A hidden rule labels the rows of this table. It goes by one to three of the table's principal directions, not those with the most spread.
[ 50  15   9 -21 -78 -61  37   1   6  -9  56 -25 -34  26  14 -34 -15  12  -6 -40 -35 -16  45 -19  35  36   8  34 -13 -24   2  37 -66  18  22  44  -8  58  20 -25 -14  18   2 -37  17  38  -2  -4 -23 -91  17  27 -32  14] mg
[ 43   5 -15 -34  33  16  -3  16 -51 -18  16 -17 -20  23 -17  18 -32 -20  15  52 -10  25  32  10 -14   2  15  -6  15  -2  15 -54 -21 -30  47 -29  40 -75 -34  -7  -2  36 -14  26  -7   5 -17 -18  17  70 -22 -72  21 -34] ht
[-10  23  -8  24 -57  11  15   7  29 -13  68 -33 -35  -9   4 -25  80  60  -9 -34   6 -38  -9  -6  64   5 -13  35 -26 -28 -55  12 -48  24 -22 -37 -44  79  22 -29 -77 -19  94 -68  65  26  32  -9 -58 -56  57 104  35  57] mg
[ 17  29  27 -16  -8 -60  29   4 -41  -1 -34  63  28 -12  16  39 -61  35  14  29 -46 -14  14  36  -5  12 -22 -23 -46  33  17 -18  24   1 -46  99 -28  -3 -23  50  47  47 -63  19 -15  11 -11 -10  61 -47 -21  30 -21  17] mg
[-62   8 -12  19 103  24 -66  20  -8  51 -50  80  47 -67   2  14  10  43 -14  36  47 -28 -51  49 -44 -44   0 -22 -23  36  35 -36  72  -2 -79  12 -30 -25 -14  68  38 -52 -14   7 -67 -65  39 -21   4  42   0  30  20  13] gd
[-17 -70  13  12  42  40 -14 -23 -10   0  28  21 -58  48 -50   3   9 -21  -4 -11  17  29  25 -36 -14  35  38  -9  64  60  -1 -24 -64  37  28   8  25 -84  27  -9 -57 -74  29  34 -69  50  65 -13 -61  49  19  35   1  39] mg
[ 51  42 -33 -11 -10 -20  -7  31  -2   9  -4 -39  16 -16  22  -9  -6   1 -15  16   0 -37  -1   7  11 -15 -17  12 -37 -49   8   5   7 -38   0 -13  10  53 -28  -3  24  49 -31 -19  49 -45 -45  18  35 -18   3 -38   5 -30] jp
[-17  14 -14  56  65   2 -56 -20  -2   7 -89  18  24  18   7  38  54   5  22  46  -3 -51 -42  20  46 -28 -56 -40 -71   2 -36 -12   1 -17 -61  12   0 -13 -53  -2 -13  -8  56  11  33  -2   0 -18  71  63   8  35  61   3] ht
[ 14  32  39 -36 -30 -65  34  -7 -39 -13 -11  40  18  -8  -2  14 -24  23  24  35 -44 -13  -4  63   7  -7 -12  -6 -29  15  10  22  31  -1 -56  45 -47  41 -16  25  36  19 -33 -13 -18  14  -4 -43  32 -46 -37  25 -23  17] jp
[ -3  12  -2  19  45 -33 -50 -12 -21  -2 -37  18  19  -9  20  13 -20   1  19  62 -11   9 -19  25  -8 -16   4 -58 -43   8  18 -35   7  -3  -2  29   6 -51 -37  61   1   1   8  -7 -20 -11  18 -25  29  39  -4   1  -7   3] jp
[ 49  73  19 -60 -14 -44  48  28 -23   2  10  24 -61  57 -26  33  18  15 -19  44 -23 -27  24  16  51  27 -75  18 -38  -2  17   2 -14  41 -27  51 -13  30 -34 -72  16  46  32 -41 -11  12  -8 -43  -2 -46 -32  23  28   2] jp
[  11   11   24  -28 -103  -39   71    9   29    6   17   -5   52  -44   28  -35  -43  -14  -11  -53  -16   19   -7    3  -30  -15   14   46   10  -36    6   67   59   -3   11  -19  -22  105   37   16   62   47  -75  -30   15  -31  -61   32    3 -116  -32  -31  -79    9] jp
[ 10  46 -46  46   9 -45 -69  -3  21  -7 -93  -3  32 -47  36  36 -10   1   8  44  -7 -41 -70   2  39 -33 -41 -62 -72 -26 -18  40  55 -12 -37  36  19  39 -55  32  27  38 -31   2  43 -64 -24  31  81   7  17 -10  11 -47] jp
[-10 -43 -26  16   4  62 -25 -15  -6 -23  -1 -18   5 -17 -20   9  -2 -16  19 -27   8   8   6 -14   7  -3  19   2  28   7 -31 -17  -1 -40  20 -54  17 -28  15 -14  -9  -4 -14  75  16  -2   1  31   2  32  19 -13   9 -21] mg
[ -6   5  -1  23  67 -12 -30  37  26  27 -90  35  33 -28  -2  36  15   3 -18   8  43 -30 -44  36   7 -16 -38 -19 -33   0   4  50  57  15 -59  41 -16  33  -5 -24  71  -4  -5  -7 -38 -48 -11   0  58  -6 -14  -3  22 -36] mg
[-10  31  -1 -18 -17   9  17  -2  -3  -4  13 -12 -34  12   5   6  19  16  -1  22 -14  13   0   4   0  -2 -26 -11  17   1   6   1  13  15  -1  -3   2  -7 -19 -23 -14  15  17 -27  29  15  -4  -5 -11  28 -31 -29  28 -26] ht
[-36  11  -7  16  39  13 -14  13  24  36 -63  31  27 -30  17  31  21  15 -21  -2  19   7 -43  18 -26 -20 -29 -22  -4   5   7   4  74  14 -31  18 -18  -1  -7   1  45 -10   8   4  -6 -36 -19  32  29  15 -28 -19   5  -7] gd
[ 55  31  24   4 -16 -62  17   2 -30 -30  46  -8 -26  39  -1 -14 -22   4   9  57 -23 -26  28  -9  32  12  -4  -8 -40  -9  -5 -22 -69  18   2  25  10   8 -21  37 -51  32   1 -60   6  25  22 -50 -14 -31  36  42   6  44] mg
[ 27  39 -13 -11 -62 -27   0   0  23 -44  36 -76 -28  -6  -5 -29   4 -14  -5  10  -8 -16 -23 -32  39  -1   5  -5 -12 -48 -25  51  -8  -1  15 -35   4  48 -11  15 -49  20  -7 -41  72 -26   3  -2 -20 -38  42  42  -9   4] jp
[ 38 -67 -18  42   3 -42 -45  -5  -6  27 -36  -2  88 -47  50 -41 -80 -13  26 -34 -21  -9   6   5 -39 -35  67 -18 -38   0   7   8 -16 -68   6  21  -8   4   9 101  31  16 -85  34 -11 -28 -13  -4  71 -31   7   5 -83   3] jp
[-31   3 -12  12 -24  36   5  19  27   8  31  -8  -4 -27   3  -1  37  37  -7 -36  23  -1 -13 -15  15  -8   3  27   9  -5 -14  11   0  13  -3 -30 -25  37  25 -20 -19 -14  33 -30  26  -1  16  26 -44 -31  32  38   7  19] jp
[-35   5  33 -25  31  14   3   0  -4  -4  16  17  11  -1 -14 -15  -9  -7  -5   4  23  15  16  23 -33  17  10   9  18   6  36 -31  19   3   2  -3 -13 -39  14  17  27 -25  -5   0 -37   0  15 -20 -28   6  -4   2   0   9] jp
[ 57 -21 -10  -7 -10 -14  23  26  10  13   2 -43   9  21   4 -21  -8 -10 -24 -55  -3 -32  33 -11   5  30  13  40 -26 -22 -13  33 -58 -34  10  26   1  35  14 -21   2  18 -19  20  22  14 -32  -5  46 -33  10  22  -6  -6] jp
[-29  46  -4  26  36  22 -37 -17  12 -33 -55   5 -17  16 -10  63  34 -15  -3  43  15   0 -22   2  34  25 -69 -46 -12  -5  -7 -35  39  15  -1  20  23 -28 -28 -33  23   8  22  25  27   0 -10  51  13  41  17 -31  50 -20] jp
[ 10 -14 -22  56  39  28 -29  15   7  20 -35   7   4  14  -6  21  76  30   6   5  22 -71 -24   7  69 -30 -56   4 -55   4 -55 -13 -20 -16 -71 -26 -31  51 -15 -48 -33   0  68 -12  35 -14  12 -21  31  10  24  69  61  13] gd
[ 53  27 -10   0 -52 -44  10  -8 -31 -20   2  12  -2 -12  11  10 -29   5  26  48 -38 -21  -6  17  31 -28 -22 -13 -18  -8 -17  10   9 -10 -19  -8  11  53 -33   8   7  59 -45 -19  20 -13 -21  -9  27 -24 -16 -33  -4 -15] jp
[ -32  -22   -8   66   31   22  -23   -3    5   45  -86   86   67  -47   19   32   34   45    7   -1   17  -70  -43   52   16  -38  -59   -7  -56   40  -34   -2   43  -21 -114   19  -33   66  -14    6   44    3  -16   18   -4  -26   -8   -4   77   -3  -18   50   40    8] mg
[-42  -8  18   8  53  12 -21  -8  -7  26 -29  50  22  -3  -3   4  16  18  10   7  16 -15   0  34 -14 -11 -11  -6  -1  25  24 -13  10   4 -45  22 -21 -27  -1   5  30 -43  19   2 -41   8  27 -21  -1  21  -8  12  18   6] mg
[  2 -27  18  12 -47 -30  -9 -37  -9 -14  47 -13  -4  12  42 -42 -65   1  39 -17 -50  48  51 -17 -33  15  55 -23  27  18  28 -21 -56  -7  62  35   8 -63   8  63 -20  10 -36 -19   8  64  20 -16 -17  -1  -2 -17 -51   7] jp
[-29 -45 -15  34  31  28 -35   3  28  -2 -13 -27  25 -26  -2  -8   8 -14  -4 -33  34  15 -28 -24 -15  -5  49  -6   7  -2 -16  17  -2  -9  19 -23   4 -16  29  27 -24 -44  12  22  -6 -15  18  22  -7  21  41  25 -14   6] gd
[  70  -41  -19  -44  -67   -8   58    1  -57   -6   83  -14   -3  -18   -1  -44 -101  -10   19    0  -31   13   55  -40  -36  -21   64   20   70    3    9  -24  -32  -31   40  -50   37  -12    8   40  -23   40  -91   25   -5  -20   -3   13  -26  -26    1  -57  -54  -13] jp
[ -1   6  -8  10   6  19  -2   6  38   7  -3 -56  -1  47  -3  -2  46 -13 -19 -69   0  -5  18 -47  20  35  14  46 -36 -35 -21  33 -88 -11  43  19   6 -15  16 -25 -35 -28  68  17  40  59 -11  12  -1  -8  60  56   7  43] jp
[ 35  23  14 -54 -23  11  54  14  -4 -11  27 -11 -41  46 -43   8  21 -25 -16 -29  -3   2  32   1  16  24 -17  66  33 -23  -5  38 -17  10  19 -18   9  26  18 -95  23   8  15  15 -19  34 -33 -10 -23 -16 -19 -52  22 -16] gd
[ 55  61 -20 -22 -10 -57 -21  16 -25 -26  21 -47 -40   9  13  -2 -19   8  -5  70 -29  -6   3  11  16   9   3 -35 -44 -25  18   8 -37  -2  23  35  25  -4 -50  33 -30  40 -13 -48  31   3   0 -31  15  14   2  -9   9 -21] jp
[  10  -24   15  -35  -13   46   53   10   -9   29   77   32  -78   77  -53   11   41    9  -26  -60    4   11   64  -30    2   60   13   91   65   42    8  -13 -101   39   35   14   11  -16   38  -93  -30  -51   45   10  -60   96   20   -9  -82   -2   10   18   18   55] jp
[ 27  32   7 -39 -14 -40  18  31 -22 -23   6   3 -16 -16   0  12 -55  16  12  40  -8   1  18   8  21   1 -18 -26 -13   3  32  24  19  17 -10  43  -4   6 -11  -8  30  58 -40 -28 -12 -23  13 -18   8 -45 -15 -10  -6 -63] jp
[-26 -39  26  23  -3  11   7 -13   1 -17  32  20  -2  -1 -18 -13  17  22   0 -32  15 -19  16   9  15  34  18  16  -7  32 -22 -12 -43  10 -25  17 -27  16  43  13 -35 -41  17  11 -24  39  48 -21 -29 -31  39  96   7  47] jp
[ -12  -63   -6   32   82   27  -47  -44  -57  -15 -102   74   47  -36  -20   53  -51  -25   44   74   -4   -9  -42   58  -34  -29   -8  -86   20   73  -25  -66   84  -50  -66   -6   20  -86  -49   60   35   -2  -80  120  -45  -42    1  -17  107  127  -50  -37   31  -42] jp
[  73   71  -54   15 -106  -82    4   13   -3   -9   11  -43   -4  -50   68  -12  -11   62    5   26  -70  -56  -35    9   55  -34  -25  -18  -90  -47  -50   34    1  -23  -30   14  -16  112  -60   43  -41   98  -27  -63  125  -33  -44   -4   71  -58   -3   36    1   -6] mg
[ 44  49  32 -45 -71 -64  35 -56 -30 -63   4  -2 -44  50 -14  17 -54 -58  23  62 -62  27  21   4  15  37 -31 -34  25  -7  13  10   3  18  37  34  51 -16 -39  -8  23  49 -54  11   1  38 -30  -3  10   0 -36 -78 -16 -24] gd
[-73  99  43  11 -70 -42   8 -33  32 -20  -7  28  11 -22  32  16  58  52   6  16 -24 -14 -36  42  39   5 -69 -14 -47 -19   9  28  56  43 -56  49 -63  90  -4  12  29  -5  31 -79  55  29   5  28 -34 -87  11  53  -2  52] mg
[ 12 -69 -52  58 -16  44 -31   3  38  12 -16 -61  48 -29  16 -17  11 -19   5 -91  15 -11 -15 -54   7 -24  51  28   8 -31 -55  34 -24 -60  30 -60   7  37  36   0 -23 -17  -8  55  59 -18 -26  73  23 -10  61   4 -31   6] jp
[-58  27  25 -26  62   9   7  -4 -22  16 -26  74 -25  14 -10  50   9  46 -13  17  -2   9  17  31 -20  44 -37 -27  10  55  40 -57  28  44 -39  96 -23 -83 -10  -9  29 -37  29  33 -46  35  32   5  -4  34 -22  20  36   5] jp
[ 60  53  -6 -82  19 -20  12  31 -21 -29  23 -68 -88  64 -44  12  -8 -49 -16  62  -6  36  19 -14   6  21  -3 -11  36 -34  35  32 -15  22  64  -7  50 -57 -39 -64  -9  25  12 -26  -3   0 -16 -27 -16  54 -36 -87  22 -65] mg
[  7  -3 -24 -15  48 -14 -46  17  17  35 -10 -22   8  -8   7 -40 -24 -36 -37 -12  28  -6  -3 -12 -53   2  46  14  17 -20  52  28   9 -16  25  11  36 -12  -1  24  29 -33 -57   7 -34 -46 -16  11   1  31  -6 -59 -21 -36] ht
[-26 -58  26 -10  36  19   4 -19 -46   4 -36  52  77 -36 -13   9 -62 -15  41   9  -2  21   4  37 -59 -31  42 -15  33  42  19 -32  51 -49 -26 -16 -18 -54  10  65  54 -17 -72  75 -53 -16   3   1  33  21 -23 -21 -44   6] mg
[ 33 -77 -19   4  75  40  -3  30 -30  25 -65 -16  73  11  -4   4 -38 -35  17 -31  13 -27  42  -5 -12 -25   6  18 -22   7   0 -15   2 -94 -15 -17   6 -23  10 -26  46  41 -54 102   3 -36 -43  12  96  24 -25 -43   0 -74] jp
[-46  -4 -16  23  19  38 -17   3  52  25 -15  -7 -39   3  -4   5  70   7 -39 -36  24  22 -35 -22  -3   5 -11   0  15  -1 -20  32  11  50  10  -8   3  -8  16 -41 -29 -45  74 -15   5   3   8  21 -30  25 -12  16  23  13] ht
[-28  -8   1 -25  10  72  36  10  -5 -31   8   2 -24   9 -47  41  24  14  -7 -45  24 -16  34 -13  40  47 -38  31  29  13 -25 -30  13  -4 -16  -8 -13 -15  33 -88  10  -3  22  86  19  12   5  49 -15 -12  28  26  51 -26] mg
[  -8  -42   -8   55  -18   39   -5  -25   13   -2   43  -11  -62   41  -29   10   92   35    4  -36    0  -25  -10  -35   55   15    0    9   35   27  -74  -19  -74   26  -20  -28  -29   13   16  -38 -110  -76   99  -11   41   62   54   13  -56   15   65  104   31   93] jp
[ 31  57 -13 -27 -44  10  23  12  15 -23  24 -44 -55  38 -23  20  40 -26  -8  20  -1   6  -8 -33  53  -1 -46  24  11 -47 -19  22   0  22  37 -57  26  35 -21 -85 -14  39  43 -38  48  -7 -31  21 -34 -11   3 -41  24 -12] mg
Which label does each new row get?
[ 24 -28 -21  33   4   1 -27   4   2  -8  -8 -24  36 -23  13  -9 -26 -19  11  -7   8   0  -3 -17   0 -18  31  -7 -21 -20 -19  -5 -19 -31  27 -29  18   0   7  36  -6  16 -18  17  11 -22  -8  17  19  -9  34  -3 -24   5] >> mg
[-33  -4  14  24  11  -6  -9 -20  12   7 -23  28  29 -15   7  -4  22   9  -9 -12   9 -18 -17  22  -5   5  -6  -2 -25   5  -7   5   6   7 -34  24 -15  23  14  26   9 -37  15   9 -18   9  11   0   4 -13  12  38   1  33] >> gd
[-62 -30  22   6  84  31  -5  -7 -22  35 -75 115  32 -26 -17  52  -2  27  -8  17  24  -9 -17  58 -39  11 -32 -29   0  80  17 -47  63  16 -80  62 -21 -52  -2  14  59 -38 -15  68 -87  -9  22 -11  43  44 -45  28  30   1] >> jp
[  1 -10  -1 -18  91  28 -13  20 -39   7 -55  53  13  -9 -49  41 -13 -10  -8  41  34 -33  -2  31  -8  -9 -26 -11   4  30  12 -21  45 -13 -58   8   9 -34 -12 -13  50  -9 -38  70 -60 -45   7  -4  32  35 -14 -15  36 -30] >> ht
[ 66  14 -30 -23 -33  -1  22  45  18 -14  39 -83 -15  14 -23 -24  16 -17 -15 -30  22 -52   8 -49  63  -2  -2  54 -16 -66 -31  43 -40 -26  12 -61   1  74   7 -57 -30  27  16 -19  62 -44 -17  11 -11 -62  62  36   5  -9] >> mg
[ -2 -13   6   5  22  10  24  21  15  35  26  23 -38  30 -23  -9  57  33 -41 -43  21 -37  10 -10  14  31  -1  51  -6  15 -23  10 -64  42 -29  25 -14  18  22 -38 -45 -54  67 -21 -27  33  26 -29 -28 -13  22  87  39  60] >> ht
[  9  -9 -32  71  27   4 -69   8  30  14 -33 -13   8  -4  25   8  21   0   2   3  16 -21 -28 -22  26 -22 -11 -22 -39  -5 -20  -2 -13 -10   1  -1   9  16 -15   8 -17  13   6 -24  28 -21   1  10  24  18  29  11  11  -2] >> jp
[-28 -29   9  23   9   8  14  -1   5  33 -14  52  21 -14  11  -2   4  37 -14 -41  -1 -22   9   5  -9  11  -7  14 -24  35 -13 -16  -4  10 -42  40 -26   7  21  16   1 -12   2  21 -13   8  10   1  16 -34  -6  72   0  40] >> ht
[ -35  -12   39  -23  117   23   32   39  -15   70  -84  127   16   34  -39   63   18   20  -33   -3   48  -46   22   47  -11   32  -76   34  -13   73   44  -19   31   39  -97  100  -16  -19    5  -87  101  -25    6   43 -122    0    0  -26   46   10  -56   12   63  -24] >> ht
[ -3 -14  16  -2  55  38 -20  -8   5 -42 -40 -39  11  41 -30  24 -17 -81   5  11  25  40  22 -12 -12  34  -2 -15  13 -16  11 -12  -6 -25  66 -13  54 -81   2 -25  34  13 -13  60  -9  16 -27  17  25  59   2 -70  16 -45] >> mg
[ 39  21   8 -21 -51 -39  34  19 -27 -31  39  -7  16 -39  11 -16 -50  25  14  22 -13 -22  18  22  16  -9   2   2 -19 -16   0   2  10 -15 -20  -2 -19  57   3  29  12  56 -56 -27  18 -23  -1 -11   5 -71  10   9 -16 -14] >> jp
[ 52  35   3 -78  34 -23  32  34 -66   8  79   1 -25  45 -17 -28 -39   0  -4  46 -11  -4  71  -3  -9  17  29  50 -21 -22  46 -89 -69  -7  45 -19  26 -72 -26   6 -24  23  28 -15 -37  -2   4 -59 -34   7   4  -6   8  24] >> ht
[ -9 -17  -3  22  50 -17 -44  -4  12  45 -44   8  13  19  13   0  11  -9  -9  -6  -7  14 -20   2 -42  -7  37 -12 -10  16  21  31 -29   1   8  47   6 -40 -14  39  -2 -51   8  -8 -31  27   2 -18  25  49 -11   3 -21  30] >> mg
[ 29   8 -27   2  11 -34 -55  -2  28   8 -13 -90  17  16  35 -49 -15 -53  -9 -15 -15  28   1 -27 -29  -7  55  -8 -32 -65  26  43 -44 -35  85  -4  39 -32 -14  41  -7  -1   3 -14  31  -3 -32  -1  22  23   6 -48 -46 -16] >> mg
[ -2  -6 -38  61  28  -3 -86  -7  33   6 -14 -52   2  -9  28 -36  49 -10  -8  12  20 -22 -38   0  17 -22  14 -23 -47 -32 -18  14 -25 -19  10 -33  19  26 -15  21 -47 -21  36 -41  37 -23   6 -13  10  45  17   8  19  -9] >> mg
[-28 -42  18   9  73  17 -52 -24  10  23 -19   0  16  49 -15 -28   6 -56  12  -6  23  18  10 -10 -34   1  39   7  17  12  39  -5 -40 -15  31  -8  23 -77   3  10   3 -65  20  10 -60  22  22 -44 -14  71   1 -15 -10   4] >> gd
[  13   68   18  -30  -70  -47   53   32   29  -10   54  -32  -23    6   -8  -24   52   40  -33  -27    3  -61   -5   -8   67   20  -32   58  -54  -45  -16   60  -18   31  -44   14  -57  127   20  -34  -27    5   39  -80   52   -6    6   -7  -44 -127   48  115    0   53] >> mg
[-28 -26  11 -14   8  45  24 -22  -8   8 -33  57   5   8 -32  27 -11 -19  -1 -11  13 -14  14  -3  -3  24 -39  11  33  44   4 -16  22   0 -30  10  22 -19   2 -40  44  -5 -37  70 -32  -3  -5  22  15  10 -21  -3  20 -20] >> ht
[ -71  -39   31   27  100   96   -5    3  -10   14    6   56  -30   62  -36   52   63   34  -10  -28   33   14   51   -5    5   61  -33   13   10   71   -4 -127  -32   21   -5   27  -33 -114   29  -51  -27  -46   92   56  -28   66   45    5  -36   53   17   76   63   60] >> ht
[-22  -8  -7  17  75  28 -30  14 -19  20 -52  57  21 -23 -10  41   7  14  -4  38  31 -13 -18  38 -14 -13 -26 -24  -7  33  12 -38  44  -2 -43  13   3 -23 -14  -1  40  -9 -11  29 -44 -29   6   9  27  44 -19 -22  33 -19] >> mg
[  2   8  -3 -19  44  14  -9   7   5  -6 -14 -27 -10  31 -27  -4  36 -25 -14   4  27 -25   1   5  23  21 -15  15 -17 -25  -3   2 -19 -10  -2 -16  13 -14  -9 -46  -4 -23  50  15   0  -7  -3 -19  10  33  10  10  42 -20] >> mg
[ 18   3 -12  66  25 -22 -60   1  13 -15 -62  -3  10 -11  19  31  13  -2   6  42   6 -21 -35  20  36 -13 -41 -62 -59   3 -22   5  20  -4 -25  29   0  36 -22  12   9  36 -14 -17  22 -23  -4   6  54   3   0   5  14 -20] >> gd
[-60   6   3  34   6   6 -35 -12  40  -4 -19 -55  63 -18  47 -29  14  11  12 -50   4   3   5 -18  -3   3  22  -8 -48 -40  12  13 -20 -33  19  20 -25 -14  22  48  -2 -24  33  -5  69  20   6  40   5 -27  59  45 -22  13] >> mg
[ -3 -18 -34 -29  61  54 -24   1 -20 -13 -26  -7 -34   9 -43  31 -17 -35  -8  18  16  16   2 -22 -10  15   1 -20  36  19   1 -28  19 -12  24 -20  52 -95 -19 -31  -3  -5 -11  94 -22 -29   1  14  15  90 -15 -42  36 -62] >> mg
[  23   17   29  -88  -34   21   67   -9  -20  -28  113  -39  -84   86  -62  -35   23  -38  -16  -19   -4   26   72  -27    4   60   25   80   66  -22   19  -10  -91   24   74  -43   33  -36   25  -78  -44  -36   58   -2  -32   74   12  -35 -104    6   11  -22   16   24] >> gd
